rotation steps, each row followed by its count of steps:
The counts run from 0 to 495.
[-31  15 -14  -9  -5  36 -26   2 -22 -46  -1  -4  -9  -3  -2  -2 -22  -9
 -21 -16  31 -13  -9  -2 -21   0 -18   6  25   8  -7 -11  15   4  30   8
 -13 -17  11 -15   0 -22  -1   4  44   0   2  23  -3 -16 -12  33 -23 -29
  -1   1  24 -26 -10   8   8  -8 -14]  284
[-28  22 -16   3 -10  35 -17  -8 -27 -57 -15   5 -12  -2  -5   4 -16  -9
 -24  -2  20 -20   7 -11 -15   1 -20  19  10   1   8   6  17  10  15   1
 -30 -24   3   3   8 -23   0  14  39  -8 -20  -6   7 -30   2  15 -21 -22
  -6  -4  20 -11  -8  16  10 -18 -16]  8
[-28  27 -19   6 -13  44  -6   5 -30 -49  -3   2 -12  -9   1 -20 -12   3
  -5  -7  29  -6   1  -3 -14  -1 -10   5  -1   0   9 -13   2   8  12 -12
 -21 -19  12  -8 -13 -19  -9  13  33 -12 -22   0  13 -27 -16   5 -44 -16
 -10  -1  36  -4 -22  10  -4 -11 -25]  2
[-28  29  -6  -3   4  20 -21 -23 -37 -44   1   7  -5  11   9 -21 -12  -5
 -20  -5  44  -7 -14  -2  -4  13 -18  10  19  -1   1  -3   5  11  24   2
  -7 -25   6 -11   3 -40   1  18  30  -8  -3   7  14 -18 -20   8 -20 -21
  -4   6  33  -2  -2  30  21  -5 -17]  252
[-16  18 -18   8  -9  42  -8   4 -22 -47 -17   6  -2   0  -3  -7   9  10
  -7  -5  42  -2   4   3 -11  -5 -26  28  16  -8  -6  17  19   6  17 -10
 -24 -36  -8 -11  -8 -18  -5  11  52   3  -9  -2   9 -14 -16  21 -29 -15
  -7  13  18  -4 -15  13 -13 -10  -7]  196
[-23  15  -7  -6   3  35 -26  22 -17 -43  -8   8  -2  -1   5 -23 -22  -1
  -8 -11  35 -13 -20  -3  -9  -3 -12  21  11  -9   7  -2   5   3   9 -13
 -19 -37   0 -11   0 -30  -9  12  38  -3  -3   2  18 -16  -7  17 -21 -27
   6  19  33 -17 -16  19   0   0 -29]  179
[-22  16  -9  -3   1  38 -18  23 -16 -42  -8   4  -1  -3   4 -27 -14   5
  -7 -11  36 -12 -18  -4 -11  -3 -14  24   4 -10   3   1   4   4   5 -14
 -19 -41  -1 -11  -6 -28 -11   9  33  -2  -4  -2  23 -18  -5  15 -28 -25
   1  19  34 -14 -17  15  -6   0 -32]  178
[-23  13 -11  -5 -12  36 -21   4 -22 -35  -2  14   0  -3  -2 -11 -16  -6
 -13 -16  36  -2 -12  -2 -11   6 -12  12  23  -3  -2   0  21   6  33   4
 -11 -28   3 -15 -13 -27  13  22  55   3  -7  12  11  -6 -18  34 -11 -22
  10   5  32 -16  -5  20   9 -10  -5]  57
[-15  12   6  -2   1  34  -7  13 -23 -44 -10  15   2   6  15 -17   3  13
  -8  -9  47   8   3  -4  -3  -2 -11  21   9 -15   0  -3  11  -2  10 -13
 -28 -34   4 -13  -6 -29 -14  15  43  -1 -18  -4   9 -17 -24  13 -36 -24
  -3  14  24  -3 -17  14 -13   1 -21]  495
[-29  21 -14  -2 -11  46  -8   5 -26 -53  -6   3  -5  -3   1   3  -7  -2
 -18  -9  27  -7  15  -5 -21  -1 -12   1  14   7   4 -11  20   1  22   9
 -25 -11  14  -9  -2 -11  -5   9  42  -6 -17   5  -9 -30 -16  20 -41 -29
  -7  -9  18 -17 -14   3  -3 -16 -12]  143
[-23  18  -1  -2   8  32 -20   1 -18 -59 -21   7   1   3   2  -2  -9  -6
 -24   4  31 -15   6 -15  -6   2 -15  31  12  -6  14   5  11   3  13  -4
 -29 -31   0   2  13 -26  -7  11  36  -7 -21 -11   8 -33  -1  17 -24 -29
  -6   7  11 -10 -10  14   0 -11 -27]  173
[-23  19 -10   3  -4  36 -15  10 -22 -42 -10  16 -11  -1   8 -23 -10   1
   7  -7  40   1  -4   7  -2  -9  -7  20  15  -3   4   3   0   9  14 -18
 -19 -31  -1 -18  -6 -24  -5  12  47  -7 -12   8  16 -17 -28  16 -35 -12
   1  16  32  -4 -25  19  -4   0 -20]  188
[-26  17   1  -6   9  28 -26  -5 -19 -57 -19   9  -1   5   3  -5 -17 -13
 -24   3  29 -14   0 -16  -3   4 -13  29  12  -6  14   2   8   4  17  -3
 -27 -30   1   3  13 -29  -5  17  35 -11 -17  -7  11 -31  -3  18 -18 -28
  -1   6  16 -12 -10  14   7 -10 -27]  172
[-18  21  -8   2  -3  39 -10 -18 -21 -47  -9   7  16   2  -4  -3   4  -5
 -30   2  39  -8   2 -12  -5  20 -17  19  13  -6   9   5  22   7  35  13
 -13 -26   1   5  -6 -22  10  26  40  -1 -18  -9   8 -25 -11  26 -18 -28
  -2   0  12  -5   0  12   2 -22 -10]  70
[-28  30  -9   2   3  24 -16 -17 -38 -42   3   4  -6   9   9 -25  -9  -2
 -17  -8  44  -4 -17  -1  -3  13 -16   6  14   1   0  -7   4  11  18  -2
  -7 -25   8 -12  -2 -37   0  16  29  -6  -5   5  16 -16 -26   3 -27 -19
  -5   7  36   1  -4  29  16  -3 -20]  251
[-25  23 -13   4 -12  42  -1  16 -31 -50  -9  13 -12  -1   7 -11  -6   9
  -6 -10  27  -8   8  -1 -16  -6 -10   6   5  -3   8  -3  15   1   4  -6
 -29 -26   8 -11  -6 -22  -9  15  40  -8 -26  -6   8 -29 -15   2 -41 -21
  -4  -3  31  -8 -19  17  -7  -7 -20]  474
[-28  23 -20  -2  -3  33 -25   2 -25 -43   3 -10  -9   2   0 -17 -15   1
 -15 -15  39 -12 -22   5 -18  -1 -24   9  20   6 -13  -5   8  10  22  -2
  -8 -27   4 -18  -3 -26  -7   2  38   1  15  20   8  -9 -15  22 -26 -23
  -5  13  33 -16 -13  15   6  -1 -14]  426
[-22  28 -18   6   7  36 -15  -8 -25 -56 -11  -7  -1   9   2  -7   8   0
 -21   1  41 -14   7   6 -13  -1 -25  17  20  11  -4   8  12   6  20   1
 -16 -21  -2 -10   7 -19 -11  -2  38  -3   4   3  -6 -32 -15  15 -38 -25
 -16   8   8 -10 -11   9  -4 -10 -15]  421
[-24  15   2  -8  -7  41 -10   6 -24 -54  -6   5   1   0   6   4 -10   0
 -30 -11  30  -6  10 -21 -18   8 -11   8   7  -9   9 -16  23  -3  19   9
 -29 -21  18  -1  -1 -23  -8  18  36  -4 -26  -6  -4 -27  -5  18 -30 -37
  -2  -8  17 -17  -5   7  -2 -15 -21]  307
[-21  28  -5   1   7  46   0   3 -23 -45  -3  11  18   8   8 -18  11  -1
 -18   0  41  -6   5  -3  -9  11  -7   2   8   3  13  -4  17  -3  20  12
 -11 -21   9  -6  -8 -25   1  20  35  -8 -18 -13  -1 -38 -23   8 -39 -35
   2  -3  15 -10  -5  14  -9 -11 -18]  82
[-29  20 -15   0 -17  34 -19 -13 -32 -45   2  -3 -16  -8   1 -14 -23  -3
 -11 -13  36   2  -8  -5 -12   5 -12   6   9  -1  -2 -19   1  13  29  -7
 -17 -14  15 -14 -14 -19  -3  14  38  -6  -9  18  13  -9 -23  23 -34 -14
  -8   1  37  -4 -19   9  11 -11 -17]  292
[-15  18 -19   7 -13  48  -5   8 -18 -43 -12   4   4  -3  -5 -10  11   8
  -8  -2  41  -3   2   6 -12   0 -23  24  13  -3  -4  14  19   7  26  -4
 -19 -32  -6  -8 -16 -14   1  13  53   5  -9  -1   8 -17 -18  27 -30 -18
  -5  11  19  -8 -14   8 -14 -15  -6]  52
[-15  14   0  -1   5  34 -15   5 -17 -54 -21   7   6   6   4  -3   5   1
 -23   0  39  -9   6 -10  -6   1 -21  34  13 -12   4  11  16   1  13  -7
 -30 -35  -5  -1   7 -24 -12  11  41  -2 -14 -13   6 -27  -6  20 -25 -28
  -5  13  10  -9 -12  11  -9  -9 -22]  30
[-22  25  -8   1  -5  40   4  -3 -33 -45  -2  14   7   8   8  -9   8   6
 -24  -8  37  -7   8  -4 -15  11 -16   0  13   1   4   1  31  -3  18  18
 -15 -24   9  -6  -6 -28   4  22  40  -1 -18 -10  -3 -28 -19   7 -30 -33
  -1  -8  22  -9   3  22   0 -13  -7]  390
[-24  13   0  -6   4  35 -20  20 -14 -50 -17  20   0   8   7  -1 -10  -6
 -13  -4  30 -13   9  -1  -9  -9  -7  21  23   1   8   5  20  -3  13   3
 -27 -28   2 -11   9 -28  -6  12  49  -5 -14   1  -3 -31 -12  20 -25 -32
   5   6  15 -23 -14  18  -2  -2 -20]  183
[-32  19  -2  -6   2  32 -27  -6 -22 -50  -7   6  -6  -4   2 -15 -29 -16
 -18  -4  29 -12 -10 -16  -4   7  -3  16   5  -7  19 -16  -2   8  20  -5
 -20 -22  11   1   1 -28  -3  18  30 -12 -20   4  18 -26  -8  19 -25 -24
   0   4  29 -10 -14  14  13  -8 -34]  314
[-23  20 -12   1 -10  40  -6  -1 -34 -50   0  -3 -10   3  11  -8   4  12
 -13 -14  43   7   6   0 -18   0 -19   2  13   1 -13 -12  13   2  21  -2
 -21 -16  14 -19 -10 -18 -14   3  44  -3  -7  12  -7 -15 -27  14 -46 -20
 -14   2  24  -3 -16   8  -7  -6  -9]  433
[-30  20 -13  -2 -13  31 -25 -17 -31 -48   2  -3 -17  -7  -1  -9 -27 -10
 -17 -12  33  -1  -7  -7 -12   6 -14   8  13   0   1 -19   3  14  32  -4
 -18 -13  15  -9  -9 -22   0  12  39  -6 -11  17  10  -9 -18  26 -27 -15
  -8   0  34  -6 -14  11  16 -12 -17]  293
[-18   7   1  -4  -7  36 -10   1 -22 -44 -12  20   5   5   6   5   3   1
 -17  -9  39   6  10  -6 -10   4 -15  18  24  -5  -2   2  30  -2  30   6
 -24 -26   3 -13  -5 -23   3  20  57   3 -17   3  -4 -15 -22  29 -22 -27
   3   1  16 -13  -5  16  -5 -10  -2]  204
[-18  15 -11  -4  -2  45 -22  12 -10 -34   0   3  12  -6  -3 -24  -8  -4
 -10  -8  46  -4 -23   0  -5   7 -12  20  10  -8   2  -3   8   7  32  -3
  -6 -32   0 -12 -19 -22   5  17  44   4  -2   7  17 -10 -15  36 -21 -25
  10  18  29 -14 -13   9  -8  -6 -20]  364
[-18  18  -5   0   7  37 -15   6 -17 -58 -22   5   2   5   4  -5  -1   1
 -23   2  34 -15   6 -14  -9   1 -17  31   7  -9  10   7  12   1  10  -6
 -30 -33  -1   3   9 -24 -11  10  36  -5 -16 -15   8 -32  -2  15 -30 -28
  -6   8  12  -9 -12   9  -7 -11 -25]  174
